In the data rows, 128 means zero.
What is the hidden score of each row? Scores go from 0 to 40, and 20 is about the middle. The score is a weighted sum of the row's numbers plus the product of two more (or one squared), each taken from its middle value.
[104  90 135 125 100 144 139 139 131 135 126 111 143 145 133  92] >> 21
[127 158 146  72 100 157 164 150  87 155  97 104 160 144 151 148] >> 21
[123 155 127 104 101 154 152 149  59 149 128 121 126 153 148 153] >> 22
[137 140 121 144 138 142 127 130 133 131 142 133 134 131 138 143] >> 34
[131 149  84 139 142 124 111 138 132 130 131 153  84 118  69 155] >> 5
[131 146 110 146 145 129 125 133 138 133 135 138 142 121 135 152] >> 33
[152 138 115  95 156 141 144 146 128 146 102 157 156 142 113 144] >> 23
[126 130 156 133 143 116 123 111 147 125 135 138 139 109 149 105] >> 14
[109 134 153 120 127 136 120 126 142 130 130 123 161 107 127 102] >> 17
[137 142 116 116 150 137 138 139 110 140 130 150 139 142 122 141] >> 23
[106  89 163 137 114 132 134 124 142 124 129  99 154 131 144  84] >> 26
[113 132 122 151 139  45  86  52 135  49 151 134 101  57 123 138] >> 21
[108 105 146 156 132 106 114 115 164 122 135 107 134 108 142  98] >> 10
[120 139 138 152 144 115  92 118 152 120 130 128 132  99 133 109] >> 17
[140 110 150 136 140 126 104 126 158 115 152 128 150 125 114  90] >> 14
[ 97 127 154 122  74 141 159 138 104 141 140  61 138 146 172 132] >> 22
[136 156 131  73 115 151 155 151 105 153  71 123 139 137 146 156] >> 34
[122  96 146 124 118 133 124 129 140 117 148 112 148 138 113  88] >> 14
[128 139 149 137 129  57  98  35 140  50 141 126 121  54 138 121] >> 26
[127 138 148 142 142  42 101  47 142  54 138 127 126  54 133 135] >> 17
[117  94 126 131 122 145 141 142 136 131 136 133 136 155 125 100] >> 28
[116  94 141 123  94 143 151 144 119 140 138 104 132 167 139 114] >> 11
[121 152 133 141 146  61  94  52 145  69 130 137 128  46 133 124] >> 27
[131 159 133  92  96 156 170 160  67 161  98 116 134 154 156 172] >> 21
[138 158 112  75 118 147 155 161  98 159  87 135 136 146 132 164] >> 14
[144 126 110 129 138 154 123 129 138 130 142 144 125 145 112 118] >> 29
[156 133 122 112 170 137 140 139 138 145 109 163 160 135 110 132] >> 26
[142 146 138  60 115 144 154 138 110 145  93 115 148 148 155 125] >> 25
[155 135 134 112 149 135 131 132 134 140 105 143 151 130 118 129] >> 19
[122 139 156 130 134 135 134 115 138 128 135 126 143 115 157 108] >> 26
[113 108 140 164  92 143 131 143 118 125 166  96 105 140 134 142] >> 19
[132  90 121 159 144 109 121 132 156 129 127 147 115 136 131 108] >> 16
[116 138 140 152 137  46 101  56 141  53 146 121 125  59 137 137] >> 22
[149 151 131  72 122 147 161 148 105 156  76 131 140 149 150 151] >> 27
[141 121 121 138 151 108  80 113 159 105 147 145 121 115 104  94] >> 11
[148 136 130 106 155 128 136 133 129 140  95 138 149 131 127 139] >> 24
[101  77 113 149 112 132 134 144 126 135 136 131 111 147 114 125] >> 11
[157 133 125 138 112 151 138 134 114 127 142 127  74 148 115 140] >> 24
[139 132 117 117 160 133 146 134 130 148  91 157 136 134 138 134] >> 24
[141 155 135  61 107 150 152 145  99 150 101 115 148 153 145 139] >> 11
[111  78 135 137 108 146 142 139 139 136 132 118 138 149 130 104] >> 21
[109  75 137 147 110 147 133 142 134 131 131 119 131 144 118 111] >> 24
[130 134 108 155 129 126 129 130 122 134 153 123 113 136 141 160] >> 21
[125 158 133 101 111 156 166 151  68 157 118 116 137 152 149 163] >> 24
[154 142 122 128 118 155 142 145 113 139 125 137  91 141 112 152] >> 21
[124 144 103 146 124 128 121 123 120 135 123 129  71 123 116 154] >> 19
[117 140 143 132 137 133 125 123 138 128 142 135 141 116 149 115] >> 26
[108 126 161 118  63 149 158 138 101 138 141  54 143 148 172 126] >> 18
[115 145 117 146 142  52  86  63 144  58 143 143 120  48 114 142] >> 24
[130 127 150 144 132  61  99  43 144  46 150 125 120  72 136 113] >> 27
[136 138  94 143 148 123 120 130 138 136 125 142 113 123 106 152] >> 13
[128 156 137  98 103 142 160 157  69 153 113 109 142 146 146 172] >> 10
[121 144 129 133 144 137 131 129 110 133 130 130 131 124 128 141] >> 26
[ 88  80 126 158  96 137 128 140 125 129 139 111 108 141 124 119] >> 17
[ 95 133 150 118  66 147 138 140 101 134 152  67 138 143 140 130] >> 2
[121 155 132 113 116 137 155 157  76 153 120 115 142 140 147 177] >> 17
[101 107 153 154 122 118  95 116 154 108 155  98 139 111 119  92] >> 15
[146 150 126  71 109 136 157 146  97 153  94 125 125 153 151 153] >> 9
[125 133 127 144 154  76  70  73 159  81 140 141 130  69 113 111] >> 15
[149 141 132 114 149 143 145 144 113 141 130 149 158 144 117 143] >> 21
[144 121 127 128 141 136 113 124 146 128 120 143 128 133 108  96] >> 19
[155 140 116 110 134 153 147 152 123 146 117 152 130 150  99 143] >> 8
[117 143 154 132 128 129 132 122 137 127 142 117 145 112 160 113] >> 30
[138 144 110  73 127 146 140 146 110 145  97 137 133 151 125 131] >> 21
[148 131  94 137 123 151 136 141 113 139 141 156  74 152 103 150] >> 16
[128 132 154 140 137 120 105 110 155 118 124 127 136 104 145  87] >> 24
[ 97 137 148 122  63 143 157 142  71 146 128  79 115 141 175 149] >> 18
[133 132 131 132 146 128 139 134 112 138 138 132 141 135 132 141] >> 20
[109 142 156 142 133 121 122 119 142 118 146 110 153 101 148 122] >> 26
[134 132 137 124 151 129 143 136 116 140 137 139 148 137 130 142] >> 18
[151 151 134  71 128 148 157 148 117 152  76 138 154 142 138 142] >> 25
[119 151 130  79 101 140 145 146  88 145 112 101 137 146 147 154] >> 13
[139 137  86 150 144 140 124 130 135 134 130 151  88 129 106 152] >> 27
[126 143 123 143 158 108 126 125 155 134 112 144 145 101 139 142] >> 19
[126 128  80 145 158 111  94 116 148 118 137 159 101 119  70 123] >> 3
[ 99  81 145 147 119 124 131 130 144 128 131 107 128 138 145  94] >> 20
[121 131  98 145 142 117  84 113 145 110 151 134  85 112  85 121] >> 13
[102 133 158 116  70 149 141 147  98 133 148  68 148 144 141 132] >> 3
[115 125 158 113  74 144 170 148 104 149 127  74 148 154 169 139] >> 12
[129 128 141 141 141  45 100  39 142  44 146 139 115  71 133 122] >> 21
[ 97  75 120 150 107 137 131 137 126 130 128 126 107 145 125 108] >> 20
[129  80 164 134 115 135 141 119 148 126 131 110 143 144 145  80] >> 23
[134 158 151  84 110 144 161 141 107 153  79 102 156 136 161 149] >> 29
[135 155 139 108 116 161 158 158  76 148 128 125 150 143 132 154] >> 24
[127 140  93 138 129 138 137 138 119 150 110 136  93 135 126 159] >> 18
[151 134 125 150 125 130 153 145 124 149 131 126  98 141 134 172] >> 12
[139 136 127 125 146 150 140 141 108 138 139 146 143 144 123 133] >> 32
[137 138 116 125 155 146 100 128 151 116 141 156 152 117  90 110] >> 31
[132 123 140 147 153 105  89 118 153 120 134 135 134 109 130  98] >> 12
[146 131 119 139 138 139 131 128 137 129 140 135 132 139 143 132] >> 38
[128 147 139  66 104 155 153 141  96 145 104  98 150 151 153 130] >> 28
[116 140  89 150 150  90  77  95 145  89 144 154  95  80  85 137] >> 14
[146 134 109 144 118 142 140 136 113 138 131 133  67 140 129 159] >> 29
[134 154  88 134 138 143 121 136 127 133 122 152  92 120  77 152] >> 20
[139 116 137 149 149 114  83 119 152 113 142 138 129 120 124  90] >> 18
[ 95  78 142 159 105 115 139 140 130 135 124 108 118 131 131 128] >> 11
[127 143 117 141 146 142  69 124 141 114 157 144 132 110  91 100] >> 21
[126 154 131  95  94 136 157 152  69 154 105 110 124 145 153 175] >> 8
[127 155 131  69 120 142 158 152 100 155  85 117 155 140 137 154] >> 20
[146 166 136  71 108 158 162 152  98 157  72 120 139 140 146 159] >> 29
[151 124  98 129 143 133 133 134 129 136 118 165  93 145  97 138] >> 16
[138 137 109 138 157 111  94 109 160 115 132 152 128 102 101 117] >> 16
[130 158 121  79 106 144 145 139  99 149  75 114 120 139 146 146] >> 31
[151 132 145 112 141 126 154 133 123 143 108 139 152 142 143 132] >> 19
[128 139  92 147 160 115 129 132 143 140 122 151 135 124 130 160] >> 20
[152 131 111 134 125 132 150 138 117 143 119 147  83 146 120 150] >> 16
[116  99 152 151 123 122  99 114 156 108 157 109 129 123 129  72] >> 20
[146 136 113 132 117 149 142 138 108 138 120 138  69 143 117 154] >> 35
[134 131  92 153 141 136 122 126 136 131 129 140  89 128 118 137] >> 31
[128 125  65 143 157 113 110 127 146 127 134 160  98 130  94 138] >> 14
[133 144 137  79 108 138 150 145  88 149 111 108 140 154 152 141] >> 11
[146 131 115  91 146 116 144 137 132 151  75 136 134 142 145 139] >> 17
[155 130 111 132 124 138 147 141 118 142 125 146  75 155 119 153] >> 18
[143 140 122 149 119 141 138 131 120 136 136 123 113 139 151 154] >> 30
[135 145 136  66 117 137 153 148 107 151 100 113 151 149 137 146] >> 7
[146 136  89 138 148 146 134 138 139 141 128 160 104 142  97 147] >> 21
[138 128 122 124 170 124 130 130 136 134 127 157 148 134 110 128] >> 16
[ 59 104 127 147  96 121 131 138 124 133 127  88 135 125 134 135] >> 6
[135 137 100 151 129 120 128 136 121 137 122 142  65 123 109 173] >> 16
[137 150 117 127 146 146 132 135 137 140 128 145 158 130 134 132] >> 38
[156 137 123  72 132 154 148 142 121 142  97 145 143 158 130 120] >> 27
[134 142 150 138 145  65  84  63 149  65 142 136 134  56 120 119] >> 20
[103  81 154 149 103 141 130 130 137 126 138 105 135 131 122  98] >> 20
[140 124 107 132 173 116 108 118 158 121 132 162 139 118 100 107] >> 22
[153 102 151 135 143 116 126 124 149 125 132 135 140 140 143  88] >> 21
[146 116 106 130 158 122 105 126 149 122 134 157 117 129  84 109] >> 11
[109 130 152 128 125 129 112 118 145 120 142 119 153 105 127  90] >> 19
[119 146 139 137 146 129 127 128 144 136 127 146 149 103 138 122] >> 24
[114 107 146 150  76 147 145 145 103 127 160  97 105 152 139 135] >> 14
[122 132 137 151 141  39  95  39 140  44 141 133 111  59 130 131] >> 19
[138 105 139 155 156 106  86  95 160  88 155 146 122 110 123  81] >> 32
[143 138 138 119 154 142 135 130 128 138 127 143 154 131 122 123] >> 25
[143 131 106 154 137 127 136 129 135 138 124 142  74 135 117 149] >> 24
[119 147 109 142 144 128 122 121 139 139 125 136 128 115 155 132] >> 20
[141  93 141 135 132 139 132 145 147 129 136 138 149 144 107 103] >> 14
[126 150 130 108 114 136 162 154  74 151 123 116 136 146 152 166] >> 19
[115  84 154 134 111 129 133 126 140 127 123 113 134 136 138  97] >> 19
